Families of rows that turns and mirrors carry onto each other, the same ones carrying the whole set onto itself: the rest of each named row's family, in list order:
5 families of 3 rows:
D: -15, -25, 2, -46, 5, -9, -5, -28, 27
Q: 24, -8, 32, -31, -12, 15, -7, 20, -10
B: -12, 7, 4, 9, 4, -15, -12, 24, 33
Z: -1, -2, 51, -8, 17, -14, 20, 2, 3
G: -16, -22, 45, -17, 13, -22, 17, 11, -6
M: 13, 5, 8, -3, 1, 23, -18, -27, 22
A: -1, -5, 11, -33, 7, 1, -5, -38, 37
X: -12, 6, -6, -2, 12, -18, -4, 27, 26
E: -1, -17, -19, -37, 15, 5, 0, -11, -2
U: 20, -12, 36, -27, -18, 15, -13, 21, -8
L: -14, -17, 59, -1, 2, -15, 4, 5, 4
F: -21, -5, -2, 1, 2, -21, -13, 30, 27
C: -16, -24, 17, -29, -9, -2, -19, -33, 38
W: -20, -37, 4, -14, -19, 7, -33, -12, 10
T: 18, -16, 30, -34, -15, 11, -9, 24, -13

Same family as G: Z, L
Same family as A: D, C
Same family as U: Q, T

Families of rows that turns and mirrors carry onto each other, the same ones carrying the whole set onto itself: the rest of each named row's family, in list order:
5 families of 3 rows:
fefe: -23, -17, 33, -14, 33, 14, 24, -32, -19, -22, 28, 7, 42, -9, 15, 7, -1, -10, -2, 5, 41, -14, 14, 2
metev: -34, -28, 43, -43, 29, 2, 20, 18, -50, -19, 28, 43, -33, -9, 1, 30, -35, 7, 14, 5, 7, 15, 2, -23
rog: -19, 20, 29, -56, 38, 24, -14, 41, -17, 11, 17, -9, 20, -11, -1, 30, -22, -13, -10, 25, 32, -6, 81, -2
dak: -43, -22, 35, -54, 24, 16, 26, 22, -36, -12, 22, 44, -43, -32, 5, 35, -38, 2, 5, -2, -5, 10, 32, -19
sasa: -10, -1, 15, -68, 19, 22, -16, 41, -25, 23, 19, 5, 5, -12, -17, 52, -15, -8, -5, 34, 27, 1, 64, -11
fena: -49, -27, 35, -42, 25, 17, 29, 5, -40, -11, 36, 36, -36, -11, -10, 32, -29, -8, 12, -6, -13, 4, 21, -14
gesa: -17, -7, 33, -16, 26, 9, 19, -10, -40, -29, 24, 20, 32, -11, 34, -13, -14, 0, -9, 8, 57, -6, 19, 13
Sef: -21, -15, 35, -28, 36, 16, 29, -25, -21, -38, 20, 19, 28, -23, 32, 0, -9, 0, -7, 15, 54, -5, 10, -2
Vik: -24, 1, 14, -59, 27, 34, -7, 18, -9, 19, 26, -8, 17, -10, -21, 44, -6, -23, -9, 24, 17, -13, 73, -3
Sar: 0, -11, 32, -24, 31, 0, 12, -16, -25, -19, 18, 5, 48, -10, 20, 14, -4, 3, -3, 23, 61, -5, 11, -5
Gukes: -15, 28, 15, -57, 30, 16, -14, 29, -10, 27, 37, -10, 12, -6, -3, 46, -18, -5, 4, 30, 32, -4, 65, -12
mebep: -44, -2, 39, -51, 20, -3, 31, 22, -52, -17, 30, 35, -42, -11, 6, 31, -43, 5, 2, -1, -1, 16, 37, -10
Nure: -21, -2, 31, -13, 36, 13, 2, -14, -20, -17, 35, 18, 32, 1, 38, 3, -7, 1, 7, 11, 61, -4, 3, -1
dat: -40, -7, 24, -39, 12, 3, 17, 18, -46, 3, 43, 45, -43, -8, 12, 36, -36, 10, 15, -4, 4, 14, 17, -14
ker: -11, 10, 14, -65, 31, 34, -2, 27, -10, 12, 18, -7, 20, -35, -7, 33, -14, -12, -9, 33, 32, -14, 73, -6

Same family as fefe: fena, Vik
Same family as rog: gesa, mebep
Same family as ker: dak, Sef
Same family as sasa: metev, Sar

Families of rows that turns and mirrors carry onto each other, the same ones carrying the whole set onto itself: the rest of each named row's family, in list order:
6 families of 6 rows:
nari: 45, -6, -11, -6, -15, 6, -59, -11, -39, 0, -22, 26, 3, -39
gika: 24, -40, 11, -35, -5, -32, -38, -35, -8, 8, -52, -4, 22, -49
Tenok: 16, -30, 5, -11, -12, 4, -53, -53, 3, -6, -4, 16, 28, -8
Zil: 11, -23, -8, -11, -19, -20, -56, -39, -9, -35, 3, 7, 9, -30
Lis: 32, -11, 9, -30, -25, 17, -24, -44, 17, -4, -36, -30, -4, -14
Dol: 13, -7, 17, -13, -29, 4, 1, -22, -13, 3, 2, -13, -28, -37
Fedo: 45, 1, 18, -26, -8, 0, 7, -14, -10, 25, -27, 10, -16, -47
gura: 28, 5, 11, -18, -4, -11, -52, -18, -31, 4, -51, 24, 44, -26
dese: 50, 2, 4, -65, -19, 2, -14, 3, 1, 6, -24, 14, 10, -33
zodul: 22, -14, 6, -32, -28, -19, -56, -44, -6, -10, -41, -5, 49, -24
Vetan: 44, -33, -15, -12, -15, -3, -41, -31, -4, 18, -28, 15, 50, -42
fifav: 21, -18, 1, -9, -32, -24, -66, -48, -26, -9, -13, 23, 29, -27
siv: 27, -10, 26, -28, -21, -12, -15, -17, -3, 11, 2, -31, -2, 9
Boti: 23, -5, -2, -1, -28, 12, -40, -24, -32, -10, -7, 39, 37, -33
mamo: 34, -14, 20, -44, -26, -12, 4, -42, 17, 4, -15, -11, -9, -41
Sarev: 0, -10, 7, 0, -21, -5, -60, -27, -35, -12, -29, -4, 28, -10
Runu: 41, 11, 13, -48, -12, -1, 12, -6, 2, 9, -3, -10, 6, -29
Gim: 12, -10, 5, -22, 5, 1, -6, 14, -21, -7, -4, 6, -8, -13
Nus: 32, 15, 16, -33, -17, -21, 3, -2, -40, -8, 0, 6, -7, -23
sumob: 55, -5, -3, -51, -21, -29, -11, -4, -9, 21, -17, -22, 4, -38
Von: 34, -4, 9, -44, -23, 6, 5, -13, 2, 9, 3, -32, 0, -21
Bogan: 60, -33, -5, -32, -5, -17, -38, -51, -13, -15, -38, 15, 29, -36
Sud: 29, -36, 2, -49, -33, 3, -6, -24, -7, -17, -10, -30, 7, -12
Tati: 34, -22, -4, 1, -23, -20, -62, -34, -40, 6, -25, 25, 28, -31
ruku: 51, -1, 12, -42, -31, -27, -1, -1, 2, 18, -17, -22, 24, -27
Tata: 36, -27, 1, -15, -14, -29, -61, -49, -20, 2, -28, 27, 35, -28
rudok: 18, -19, 7, -18, -18, -8, -49, -75, -12, 2, -2, 15, 24, -21
Veri: -9, -16, 29, -30, -22, -10, -60, -38, -16, -13, -17, 9, -8, -25
guzof: 17, -2, -3, 3, -25, -4, -38, -40, -44, 2, -2, 28, 28, -43
geve: 38, 18, -4, -26, -13, -3, -15, -1, 15, 8, -43, 0, 15, -52
vika: 37, 18, 29, -26, -19, -11, 3, 3, -28, 3, -7, 8, 6, -9
nime: 11, 10, 14, -1, -8, 10, 4, -19, -19, -27, -27, 3, -2, -19
fugeb: 26, -8, 18, -23, -31, -2, -34, -15, -54, -1, -45, 22, 11, -53
bika: 41, -19, -14, -16, -8, -12, -46, -46, -16, 33, -23, 17, 38, -47
Lugol: 32, 3, 16, -33, -6, 8, 12, -6, -12, 8, 2, -14, -5, -14
sur: 33, -15, 19, -44, -14, -18, -17, -32, -15, 0, 0, -26, -18, 1

Same family as Fedo: Dol, gura, zodul, mamo, Sarev
Same family as sumob: Tenok, Vetan, Boti, Nus, sur
Same family as Runu: fifav, Von, Tati, Tata, Lugol
Same family as Bogan: nari, Zil, dese, Gim, Sud
Same family as Veri: gika, Lis, geve, nime, fugeb

Families of rows that turns and mirrors carry onto each other, the same ones carrying the whole set onto itself: the rest of each named row's family, in list order:
4 families of 4 rows:
mogi: 33, 30, 22, 64, -53, 18, 6, -7, -13, -8, -4, 17, -4, 8, 16
pulu: 3, -26, -23, 22, -12, -6, -7, -18, -4, -28, -6, -2, 14, -42, -14
teme: 24, 2, -16, 42, -21, 62, 9, -7, 13, -51, 10, 5, 8, -3, -6
nobap: -9, 2, -5, 57, -47, -19, -20, 11, -16, -2, 10, 13, -5, -20, -23
Nomap: 47, 32, 20, 64, -33, 34, 21, -5, -23, -9, 9, 4, 4, -14, 10
sed: 22, 39, 26, 54, -48, 20, 10, -15, -23, -4, -7, 7, 1, -6, 23
Feza: 2, -10, -34, 16, -10, -3, -7, -16, 27, -18, -4, 8, 6, -22, 2
mefab: 5, -3, 16, 69, -33, -14, -4, -8, -33, -1, 18, 14, 7, -29, -23
reb: 20, 13, -30, 53, -23, 69, 6, -4, 4, -35, -6, 4, 14, -6, -3
Luzaz: 11, 9, -31, 8, -6, -13, -7, -20, -1, -16, -13, -3, 23, -27, -12
nifu: -20, -1, -4, 63, -39, 1, -18, 10, -20, -3, 21, 7, -2, -27, -24
ruz: -9, -10, 16, 58, -33, 4, -13, 2, -13, -10, 32, 10, -6, -10, -30
pasas: 39, 49, 15, 46, -39, 13, 4, -5, -31, -9, -5, -5, 13, -5, 13
sibiv: 40, 3, -24, 32, -12, 54, 14, -4, 7, -39, -7, -10, 9, -27, 6
Pov: 37, 21, -37, 49, -21, 55, 4, -1, 13, -30, -10, 6, 13, 0, 5
feg: -4, -2, -28, 12, -4, 0, -3, -27, 15, -9, -10, 0, 14, -29, 7

Same family as nifu: sed, reb, feg
Same family as Feza: mogi, nobap, Pov
Same family as Luzaz: teme, ruz, pasas

Families of rows that turns and mirrors carry onto each other, the same ones carrying the whole set onto itself: the rest of each named row's family, in list order:
5 families of 8 rows:
Kuzop: 10, -40, 24, 13, 9, 23, 41, 23, 27, -16, -3, -4, 38, -16, 17, 25, -20, -13
nafe: 10, -34, 30, 33, 4, 27, 42, 17, 34, -25, -6, -7, 26, -16, 19, 9, -19, -3
difu: 7, -36, 21, 24, 16, 28, 39, 36, 10, 11, 1, -21, 40, -11, 11, 24, -5, -4
pagur: 20, -19, -25, 40, -32, 26, -16, 53, -7, 4, 6, 33, 17, 18, -1, -8, 0, -14
Nipe: 22, 8, -38, -1, -26, 34, -14, 50, 23, -3, -22, 27, -4, 25, 5, -5, -8, -14
mizol: 32, -2, -33, 4, -24, 28, -23, 43, 22, -23, -20, 11, -6, 29, -1, -13, -6, -24
kib: 32, 3, -37, 6, -22, 19, -18, 33, 34, -3, -10, 10, 3, 35, -6, -16, 5, -20
mena: 24, -19, -23, 24, -36, 23, -17, 38, 19, -28, -5, 42, 10, 18, 2, -9, -14, -26
boka: 20, -20, 30, 26, 15, 28, 31, 21, -3, -5, 9, -22, 36, -18, 15, 9, -7, 7
defid: 16, -27, 14, -6, 21, 27, 33, 18, 36, -20, -17, -28, 24, -7, 16, 20, -20, -12
lek: 32, 3, -41, 17, -14, 38, -27, 46, 1, 17, -8, 14, 18, 26, -5, -1, 9, -8
guge: 26, -7, 16, 13, 24, 35, 36, 31, 6, 6, -5, -39, 16, -4, 17, 27, -3, 3
Rem: 39, 7, -37, -2, -19, 36, -23, 39, 24, -11, -21, 19, 8, 27, -3, 1, 2, -23
Vepam: 26, -8, 38, 4, 11, 27, 35, 21, 26, -27, -14, -29, 19, -9, 9, 9, -5, -12
tokop: 17, -24, 43, 25, 11, 26, 30, 15, 21, -26, 0, -13, 34, -14, 9, 6, -15, -5
Baga: 16, -12, -29, 38, -28, 31, -15, 44, 12, 14, -2, 40, 28, 13, -8, -15, 3, -1
temab: 9, -33, 32, 18, 2, 32, 32, 23, 27, -32, -6, -8, 34, -18, 31, 9, -20, -16
sutom: 24, -15, -31, 33, -36, 15, -9, 38, 13, 9, 13, 39, 23, 19, -1, -9, 4, -14
sigi: 26, -8, 27, 3, 19, 31, 35, 22, 33, -22, -17, -30, 10, 0, 13, 24, -13, -13
vuf: 20, -16, 21, 9, 11, 30, 42, 21, 41, -25, -21, -32, 7, -7, 19, 9, -11, -6
Zoz: 27, -2, -37, 20, -20, 32, -22, 57, -5, 9, -8, 2, 2, 29, -3, -12, 8, -13
gatal: 23, -14, -25, 37, -24, 35, -22, 43, 6, 7, 1, 42, 32, 20, -7, -1, 1, -13
vize: 21, -12, 10, 16, 16, 34, 42, 32, 14, 3, -11, -45, 11, -9, 20, 12, 1, 8
vef: 6, -12, -26, 34, -26, 34, -19, 50, 12, 11, -5, 43, 17, 23, -3, -9, -11, -7
Popas: 17, -15, 21, -3, 14, 37, 25, 27, 32, -28, -21, -39, 18, -7, 27, 5, -13, -16
Vamo: 14, -16, 16, 12, 18, 41, 28, 41, 7, 4, -9, -49, 25, -7, 26, 8, 2, -4
bimez: 26, 4, -45, 14, -19, 34, -18, 46, 9, 19, -12, 13, 12, 19, -5, -14, 11, 3
bug: 16, -26, 27, 36, 18, 32, 34, 24, 2, 2, 10, -13, 33, -11, 16, 24, -14, 5
vofib: 13, -6, -22, 16, -33, 32, -12, 48, 31, -10, -17, 48, 7, 23, -2, -6, -13, -20
zed: 15, -27, 37, 27, 14, 29, 34, 15, 31, -25, -3, -4, 28, -8, 13, 23, -25, -10
rugat: 29, 0, -38, 22, -25, 20, -12, 47, 13, 22, 2, 11, 11, 31, -7, -12, 16, -13
virul: 6, -33, 27, 32, 6, 36, 33, 38, 1, 0, 6, -18, 41, -18, 28, 11, -5, -4
rin: 11, -30, 19, 39, 10, 31, 41, 28, 7, 4, 5, -21, 29, -18, 21, 12, -8, 11
Degef: 16, 3, -43, 15, -18, 37, -21, 51, 5, 18, -10, 23, 5, 24, 2, -8, -5, -1
purol: 21, -10, -22, 21, -36, 27, -10, 36, 37, -15, -14, 50, 20, 15, -7, -14, -4, -15
Lon: 29, -4, 25, 7, 17, 30, 36, 28, 4, -7, -4, -39, 22, -13, 15, 13, 2, 1
Las: 32, 8, -39, -3, -27, 30, -13, 39, 34, -9, -25, 22, 4, 19, -3, -13, 3, -13
fana: 27, -11, -31, 17, -32, 14, -14, 25, 35, -15, 0, 39, 14, 24, -1, -13, -7, -21
seta: 30, -10, -22, 18, -29, 31, -20, 35, 30, -20, -14, 48, 22, 22, -5, 0, -6, -28
raber: 13, -23, 11, 4, 28, 32, 31, 32, 19, 7, -12, -44, 25, -1, 10, 19, -5, -4

Same family as lek: nafe, Rem, vuf, gatal, vize, rin, seta
Same family as Kuzop: difu, kib, defid, sutom, rugat, fana, raber
Same family as Baga: guge, sigi, bimez, bug, zed, purol, Las
Same family as Nipe: boka, Vepam, tokop, vef, vofib, Degef, Lon

Families of rows that turns and mirrors carry onto each other, the same ones carrying the whole set onto itself: the rest of each named row's family, in list order:
4 families of 4 rows:
belob: 10, 45, 22, -4, 9, -15, 25, -8
mep: 21, 36, 13, -11, -5, -5, 16, -16
Dilob: -11, 13, -30, -26, 0, 2, 12, 26
kas: -41, -1, 11, -10, -8, -6, 1, 37
bev: -29, -10, 7, -13, -16, -9, -1, 36
gusuk: -42, 0, 13, -10, 3, 5, -4, 35
vutas: -13, 17, -29, -26, -11, 5, 11, 17
Difot: -7, 10, -20, -33, 2, 2, 13, 37
fosum: -25, 1, 8, -27, 1, -3, -8, 45
bamus: -4, 32, 36, 11, 28, -10, 2, -2
Bozi: 4, 11, 29, 23, 22, -9, 2, -7
bome: 0, 12, 47, 7, 21, 2, -3, 1
Rulu: 8, 9, 38, 13, 25, -3, -1, 1
ladur: 10, 30, 13, 10, 4, -7, 24, -20
vabo: 18, 39, 22, -9, -3, -15, 21, -11
Lunu: -8, -3, -17, -27, -19, 2, 14, 27

Same family as vutas: mep, gusuk, bome
Same family as bamus: fosum, ladur, Lunu

